(in the rows, 128 means zero)
One turn moves every row onto another: examples first, then more rows asked:
W: [134 115 150 152 145  99 102 152 123 120 126 132 130 129]
X: [129 119 142 135 134 141 143  92 127 132 142 107 142 119]
E: [108 158 106 122 139 122  92 122 152 122 118 150 157 129]
A: [145 117 116 142 141 111 128 169 137 146 140 149 131 125]
R: [126 138 131 122 112 122 101  82 108 111 130 103 142 135]
Y: [135 157  96 103 145 141 143 120 122 119 124 156 124 157]
P: [132 151  78 114 129 141 125 138 114 144 119 136 106 155]
U: [139 122 113 161 125 129 103 151 135 165 128 123 112 123]
M: [130 130 115 139 115 152 128  93 130 137 122  91 124 146]
T: [ 97 116 109 110  93 112 127 142 158 129 144 136 145 135]
K: [125 162  92 105 116 115 109 144 108 101 119 152 121 151]
D: [124 118 139 115 126 123 134 104 109  92 131  98 136 144]
C: [112 124 109  95 132 107 105  94 121 159 151 136 141 121]
J: [128 146 110  98 152 111 125 143  95 106 121 153 105 148]
V: [132 109 133 141 109  93  95 152 116 136 144 132 123 115]

Y -> A
C -> E
K -> V
Now these:
U -> M
W -> D

One turn moves every row onto another: examples first, then more rows asked:
deto: [150 154 153 154 129 119 151 125 142 137 137 135 137 141]
vef: [102 128  78 113 150 152 130 130 118 131 126 133 148 116]
kupuf: [108 123 120 125 141 163  95 143 131 137 139 141 163 142]
zus: [129  97 118 101 149 152 132 115 113 119 106 136 145 162]
sen: [140 157 129 123 116 115 139 130 119 135  90 154 133 147]
zezi: [130 152  99  86 119 134 132 131 133 118 130 156 118 127]
Fab: [124 165 128  93 143 132 164 138 107 123 115 114 130 132]
Rilos: [113 121  88 125 103 132 131 122 123 141 135 144 148 107]
Vodiv: [137 134 125 147  93 114 142 118 136 146 140 144 143 119]
patu: [139 152 109 109 108 122 127 127 134 127 108 167 124 139]
gulob: [116 147 105 120 186 154 138 136 126 123 121 123 142 135]
zanab: [107  96 108 110 114 133 139 117 124 118 104 110 137 157]
rik: [100 124 139 147 115 117 122 157 144 146 127 119 160 125]
buk: [133 163 138 116 133 120 159 134 105 133  92 127 135 144]
dobob: [108 140 163 133 158 153 136 154 143 137 149 138 144 113]
roku: [ 85 106 148 137 152 135 125  97 116 137 106 140 120 123]
bedo: [ 97  99 141 130 164 121 124 108 147 140 108 146 112 131]
Votog: [140 123 158 126 152 130 150 127 129  91 127 160 116 115]
domik: [125 100 143 113 150 100 110 112 135 117 154 116 127 132]
nunin: [103 118 119 136 118 135  98 148 135 144 129 128 168 139]
Memil: [123 158 107  79 135 140 152 136 119 116 133 128 122 123]
Letem: [138 160 143 143 175 138 149 133 136 127 126 124 137 148]
zamel: [ 94 110 152 134 140 134 120  94  93 125 128 123 129 119]
Fud: [115 105 148 121 139 116 112 100 103 113 152 111 134 123]
Pog: [110 133 143 122 160 172 113 144 135 134 150 146 151 127]
leri: [104 136 161 147 135 126 140 160 147 143 137 126 148 111]
fira: [118  97 139 117 163 102 116 115 157 130 132 135 116 136]
lodim: [146 110 143 109 167 151 138 120 115 104 118 160 134 142]
Miki: [100 111 123 126  99 113 151 123 136 105 114 109 123 130]
Kune: [116 124 148 135 118 111 157 129 138  91 124 135 110 109]

Pog -> kupuf
Kune -> Votog
bedo -> roku
Now these:
Fab -> Memil
gulob -> vef

One turn moves every row onto another: examples first, then more rows asked:
mede: [138 126 115  52 149 142 150 128 128 142 131 156]
Sulo: [131 104 123  86 132 190 126 113  88 107 143 138]
kiru: [131 121 156  78 148 173 141 132  78 136 101 142]
misud: [125 138 138  78 144 167 124 125  69 129 117 124]
zuk: [141 115 104 106 133 189 116 142 112 106 137 131]
pom: [138 144 116 130 153 178 138 124 107 153  76 145]
mab: [157 134  92 101 125 171 158 118 110 165 102 181]
lup: [114 119 122 109 143 164 110 132 125 153 136 115]
teg: [141 100 125  83 131 195 130 109  82 112 138 155]
bule: [153 140 102 109 123 187 151 130  91 154  86 171]
Gomal: [138 159 101  71 142 161 150 106  97 142  83 156]
lar: [111 115 125  97 137 182 121 151 139 154 118 129]
Fenol: [143 100 116  93 146 161 136 107 107 114 158 143]
pofe: [127 132  92 104 141 177 143 101 142 171 101 166]
Zos: [152 136  92 125 125 178 145 135 118 163  97 166]
zosub: [124 127 111  55 141 148 133 104 114 146 149 145]
vul: [131 142 124 127 148 170 135 117 105 159  75 135]
nono: [159 100 109  98 147 158 135 114 120 119 155 151]
damur: [141 157  96  75 143 174 154 107  98 141  83 168]
zegod: [119 134  93  94 133 171 140  99 141 173 101 155]
femo: [136 112 106 102 139 176 121 132 113 102 149 125]

kiru -> lar
vul -> zegod
Now these:
Zos -> mab
nono -> teg
damur -> pom
zosub -> misud
Sulo -> femo

